50 stands for zero in the data rows.
Here is a table of points, one per row:
67:45:37:51:52:49:43:50:47:46:56:70:61:29:45:31:59:65:39:47:30:47:42:51:61:42:59:62:60:34:55:66:56:42:57:61:51:53:38:56:52:43:63:64:45:51:69:39
57:44:50:66:27:34:39:50:41:42:47:39:55:37:51:66:65:37:63:53:55:63:48:45:53:57:47:65:41:43:56:50:18:62:45:37:59:39:46:54:40:61:58:43:55:46:48:33
43:72:48:65:35:48:38:49:53:53:38:50:44:44:65:51:57:65:35:67:58:57:59:62:55:55:54:56:48:58:51:59:49:37:39:68:34:51:48:44:54:48:57:51:51:41:28:33
26:38:60:49:46:64:54:62:50:56:46:39:57:62:39:54:68:59:43:56:48:39:41:40:54:65:58:69:59:49:58:41:57:44:64:47:47:57:48:41:38:79:56:64:55:46:54:59
63:33:40:54:50:50:50:52:55:45:49:32:47:53:52:35:37:34:37:61:46:51:43:49:43:45:63:45:52:61:31:46:61:46:59:59:53:30:47:62:40:53:29:54:73:38:60:66
61:69:57:54:60:49:57:64:52:42:38:56:39:36:50:34:42:52:69:65:47:57:41:48:32:42:32:37:59:45:62:32:47:36:52:49:58:62:58:45:58:77:49:41:67:50:50:41
43:34:59:49:47:32:61:54:53:52:36:44:69:51:24:38:38:54:33:34:46:40:68:43:36:53:47:49:35:48:55:46:37:45:43:60:55:54:35:53:61:48:31:37:37:33:50:48
56:54:56:43:50:43:28:45:44:44:57:51:49:69:43:48:26:40:44:51:45:55:38:42:58:57:31:52:49:49:48:39:69:45:52:53:40:50:32:53:47:44:62:52:38:45:62:40
48:67:43:40:55:64:41:46:43:43:54:27:66:45:58:63:53:52:32:41:51:58:55:41:61:59:58:55:62:48:56:51:37:36:62:55:53:42:75:49:62:49:45:22:61:44:58:47
61:43:23:46:43:57:88:49:49:55:60:52:63:43:55:60:53:50:60:41:56:41:51:49:61:64:51:40:67:55:54:30:64:46:36:51:41:65:36:56:57:49:43:53:43:48:54:46
61:47:40:44:55:62:54:33:44:42:33:62:44:48:61:48:48:68:57:22:54:55:35:40:49:51:39:58:27:39:42:60:39:52:46:57:17:38:54:61:36:67:47:45:50:49:41:51
57:32:58:49:57:60:41:46:29:47:60:65:57:32:47:50:37:56:36:75:51:52:59:46:55:69:37:47:55:62:54:49:42:63:51:54:57:56:58:53:56:29:32:57:42:68:42:53
49:58:48:70:51:39:50:61:58:52:50:56:34:62:66:43:44:59:39:40:47:56:51:41:49:57:62:44:56:44:37:48:52:40:39:29:58:74:63:58:31:42:32:40:49:56:58:34
61:60:52:48:57:41:58:43:55:25:34:45:32:52:53:54:54:45:49:53:58:41:61:70:67:58:66:46:42:38:73:55:52:53:41:59:58:42:60:64:46:47:57:59:49:54:48:76
43:40:23:48:35:61:61:48:64:48:39:54:72:62:44:49:37:48:39:47:42:62:47:45:38:51:46:44:50:36:55:48:62:66:51:49:53:46:59:30:41:30:57:53:56:62:33:60
47:53:60:54:44:53:53:36:50:63:51:56:62:67:68:41:47:30:50:40:50:45:68:70:35:52:38:41:57:49:60:54:30:55:67:57:28:61:44:55:45:55:50:62:55:41:57:55
57:53:61:51:54:49:51:41:45:35:36:35:45:52:50:57:70:59:45:46:48:56:42:36:38:42:50:49:48:67:63:50:51:62:71:49:46:71:61:67:58:36:53:71:52:50:46:40
45:57:59:70:73:37:60:61:61:48:50:67:73:51:47:59:41:50:59:48:46:43:58:37:64:56:62:46:52:58:21:41:53:73:51:66:47:44:49:58:54:57:58:49:50:59:39:54
40:52:45:42:66:55:49:52:60:54:67:27:27:41:57:45:63:58:40:61:56:52:58:57:40:59:42:40:46:31:46:36:40:66:39:49:42:39:41:61:58:52:68:46:57:54:55:35
69:53:59:47:34:54:39:48:65:57:43:51:40:55:42:53:50:49:68:52:54:29:46:40:42:47:59:57:55:37:55:43:36:60:35:54:39:37:70:38:74:40:43:53:43:50:68:42
49:30:51:45:41:58:28:62:59:58:26:59:43:46:66:64:46:53:45:48:58:40:48:49:52:38:52:28:58:56:46:59:43:54:39:45:61:69:32:46:51:50:73:31:71:33:53:59
43:50:50:52:35:41:47:58:26:30:64:60:38:62:51:38:63:59:41:37:60:28:53:57:35:47:56:54:65:48:46:37:57:47:51:51:61:34:56:58:58:45:68:33:54:60:41:53
25:69:48:61:40:47:66:67:31:49:63:45:50:44:43:42:36:43:56:52:38:50:66:36:57:38:39:57:47:53:38:58:66:63:36:64:58:65:62:51:52:48:57:55:54:46:75:67
65:52:55:26:36:41:45:40:54:60:38:53:38:26:30:59:45:42:45:38:49:54:68:58:40:58:57:52:54:49:37:60:59:46:56:45:53:52:57:57:56:61:56:59:51:80:45:45
39:43:40:45:67:19:61:39:51:60:56:70:56:43:46:53:30:49:25:58:72:46:43:49:49:44:58:53:47:56:48:45:57:47:51:39:44:52:57:36:48:58:62:56:35:40:60:50
57:40:59:54:62:49:42:71:70:44:64:47:48:46:64:57:42:51:54:33:32:35:55:67:46:55:33:72:50:46:50:57:55:35:42:53:65:54:56:39:46:56:45:42:51:48:45:56
44:65:62:46:49:48:53:68:41:62:56:46:63:61:48:45:48:58:48:51:28:38:34:48:56:57:51:24:57:52:42:63:43:44:43:23:48:37:44:62:54:47:55:52:43:50:37:52
39:56:58:53:55:37:33:49:39:51:61:55:42:44:48:62:63:51:58:38:62:64:39:57:48:53:51:42:52:35:59:58:55:49:28:62:58:45:44:49:53:41:31:59:85:58:53:44
59:34:56:56:55:61:56:32:49:47:55:55:52:54:38:54:61:32:43:45:34:68:53:55:59:37:54:40:45:61:53:54:60:37:27:45:43:43:65:48:66:50:61:55:58:43:42:41
20:38:37:56:42:43:55:28:64:37:60:48:47:51:44:60:30:62:58:52:32:37:43:60:59:45:45:45:44:59:45:36:42:48:55:47:63:54:45:56:54:59:44:55:51:68:49:47
45:51:51:47:52:67:55:29:54:66:45:51:62:54:48:61:63:56:59:65:52:49:43:56:32:50:38:48:41:52:40:58:68:54:43:53:75:49:55:64:35:52:47:36:36:40:62:49
42:47:43:28:55:30:47:44:59:66:45:56:59:50:58:30:63:38:63:60:31:55:44:54:58:54:59:73:52:70:70:44:53:64:43:43:43:49:56:53:43:51:40:37:52:49:42:54
55:48:50:44:56:50:58:46:45:62:54:51:44:82:40:55:58:48:52:66:46:50:51:42:54:49:44:57:58:49:30:63:37:31:42:63:55:74:46:46:51:46:57:45:51:67:47:66
48:34:60:58:43:45:57:52:52:66:54:27:68:45:60:36:43:47:52:53:72:60:49:49:57:27:47:54:40:31:54:48:71:42:61:51:40:59:46:63:52:51:50:45:33:65:32:65
57:37:58:35:50:58:45:59:29:45:20:53:47:53:69:53:65:57:69:45:50:70:56:84:62:38:53:44:34:42:34:31:51:60:68:40:37:39:61:33:55:45:38:53:43:43:57:38
49:28:49:45:39:43:65:57:55:54:62:62:42:50:63:54:47:49:55:54:40:59:59:27:42:58:62:29:28:70:63:63:60:54:65:62:44:37:53:33:48:52:53:41:42:55:58:54
56:54:46:63:52:56:44:58:41:83:47:42:35:47:46:53:47:54:50:29:55:63:34:53:55:56:51:58:46:55:56:40:36:42:48:56:65:32:58:57:54:46:61:65:40:46:51:55
71:51:53:46:46:52:43:61:53:46:74:49:57:51:40:61:46:63:60:59:50:46:58:54:37:37:50:51:39:66:51:36:41:40:46:42:34:59:55:58:23:44:55:58:61:44:49:61
50:64:56:57:50:59:62:51:52:50:54:55:38:54:40:67:39:40:48:66:35:57:37:63:42:49:61:64:42:38:52:53:54:51:69:31:44:50:32:47:61:37:43:34:49:36:47:57
36:56:50:37:48:66:49:69:70:28:50:54:66:50:52:38:66:28:42:51:75:64:32:55:46:50:52:57:48:58:45:68:36:46:50:46:45:49:44:56:61:49:50:64:37:66:65:46
46:49:44:58:60:45:51:54:39:45:44:43:41:57:53:70:45:60:47:52:46:55:60:51:35:29:47:55:88:52:53:62:50:57:40:53:55:34:45:45:50:63:48:59:31:59:52:48
49:39:40:65:59:48:50:44:48:49:50:31:52:46:35:31:50:55:70:51:64:46:47:58:56:72:44:53:59:60:40:84:60:53:70:34:37:55:50:43:53:40:48:44:53:42:49:52
59:61:58:39:42:62:46:56:59:45:65:50:39:57:31:53:39:57:53:43:65:53:51:68:70:41:60:40:60:56:58:53:48:74:49:58:66:65:49:47:32:67:44:33:45:40:40:37
42:53:23:64:64:55:23:43:41:47:52:55:62:47:45:43:61:29:55:44:46:44:64:35:38:55:65:42:35:47:51:44:59:47:60:44:55:64:41:48:51:52:44:62:27:40:43:62
56:62:76:38:44:61:48:31:39:40:47:40:46:35:72:36:46:56:61:50:53:47:45:42:40:57:67:57:51:50:42:39:45:47:39:49:61:52:39:17:43:51:53:55:54:43:41:50
42:58:43:35:46:47:53:49:68:55:55:62:50:58:57:50:51:53:69:55:63:50:64:33:56:47:36:53:58:40:49:51:46:36:66:48:65:36:50:59:54:38:42:62:57:31:39:45
50:58:60:55:54:45:50:44:60:51:51:64:43:37:40:45:67:37:43:52:47:47:37:42:67:44:25:35:53:43:49:39:51:50:65:48:40:41:42:35:34:50:40:45:40:49:49:65
56:67:43:54:64:68:56:49:37:55:42:40:41:58:54:49:48:41:43:54:60:28:59:50:62:33:45:60:29:56:64:56:44:56:47:42:51:37:38:40:55:44:45:49:66:74:53:30
Along one direction, these points spread out more than along any other. Take the direction at right angles to it along which they spread out most. Then take the direction at right angles to both along which they spread out most. Go by this last direction. For each point below, how far along it does it lie, from 0 to 99? The average is 50, and the first point in the table lies past the average. One standard deviation of the points above along it is 16.
55:48:50:44:56:50:58:46:45:62:54:51:44:82:40:55:58:48:52:66:46:50:51:42:54:49:44:57:58:49:30:63:37:31:42:63:55:74:46:46:51:46:57:45:51:67:47:66 53
42:53:23:64:64:55:23:43:41:47:52:55:62:47:45:43:61:29:55:44:46:44:64:35:38:55:65:42:35:47:51:44:59:47:60:44:55:64:41:48:51:52:44:62:27:40:43:62 60
48:67:43:40:55:64:41:46:43:43:54:27:66:45:58:63:53:52:32:41:51:58:55:41:61:59:58:55:62:48:56:51:37:36:62:55:53:42:75:49:62:49:45:22:61:44:58:47 66
25:69:48:61:40:47:66:67:31:49:63:45:50:44:43:42:36:43:56:52:38:50:66:36:57:38:39:57:47:53:38:58:66:63:36:64:58:65:62:51:52:48:57:55:54:46:75:67 63
69:53:59:47:34:54:39:48:65:57:43:51:40:55:42:53:50:49:68:52:54:29:46:40:42:47:59:57:55:37:55:43:36:60:35:54:39:37:70:38:74:40:43:53:43:50:68:42 54
56:54:46:63:52:56:44:58:41:83:47:42:35:47:46:53:47:54:50:29:55:63:34:53:55:56:51:58:46:55:56:40:36:42:48:56:65:32:58:57:54:46:61:65:40:46:51:55 65
57:53:61:51:54:49:51:41:45:35:36:35:45:52:50:57:70:59:45:46:48:56:42:36:38:42:50:49:48:67:63:50:51:62:71:49:46:71:61:67:58:36:53:71:52:50:46:40 69
56:62:76:38:44:61:48:31:39:40:47:40:46:35:72:36:46:56:61:50:53:47:45:42:40:57:67:57:51:50:42:39:45:47:39:49:61:52:39:17:43:51:53:55:54:43:41:50 29
42:58:43:35:46:47:53:49:68:55:55:62:50:58:57:50:51:53:69:55:63:50:64:33:56:47:36:53:58:40:49:51:46:36:66:48:65:36:50:59:54:38:42:62:57:31:39:45 43
20:38:37:56:42:43:55:28:64:37:60:48:47:51:44:60:30:62:58:52:32:37:43:60:59:45:45:45:44:59:45:36:42:48:55:47:63:54:45:56:54:59:44:55:51:68:49:47 45
39:43:40:45:67:19:61:39:51:60:56:70:56:43:46:53:30:49:25:58:72:46:43:49:49:44:58:53:47:56:48:45:57:47:51:39:44:52:57:36:48:58:62:56:35:40:60:50 55
47:53:60:54:44:53:53:36:50:63:51:56:62:67:68:41:47:30:50:40:50:45:68:70:35:52:38:41:57:49:60:54:30:55:67:57:28:61:44:55:45:55:50:62:55:41:57:55 36
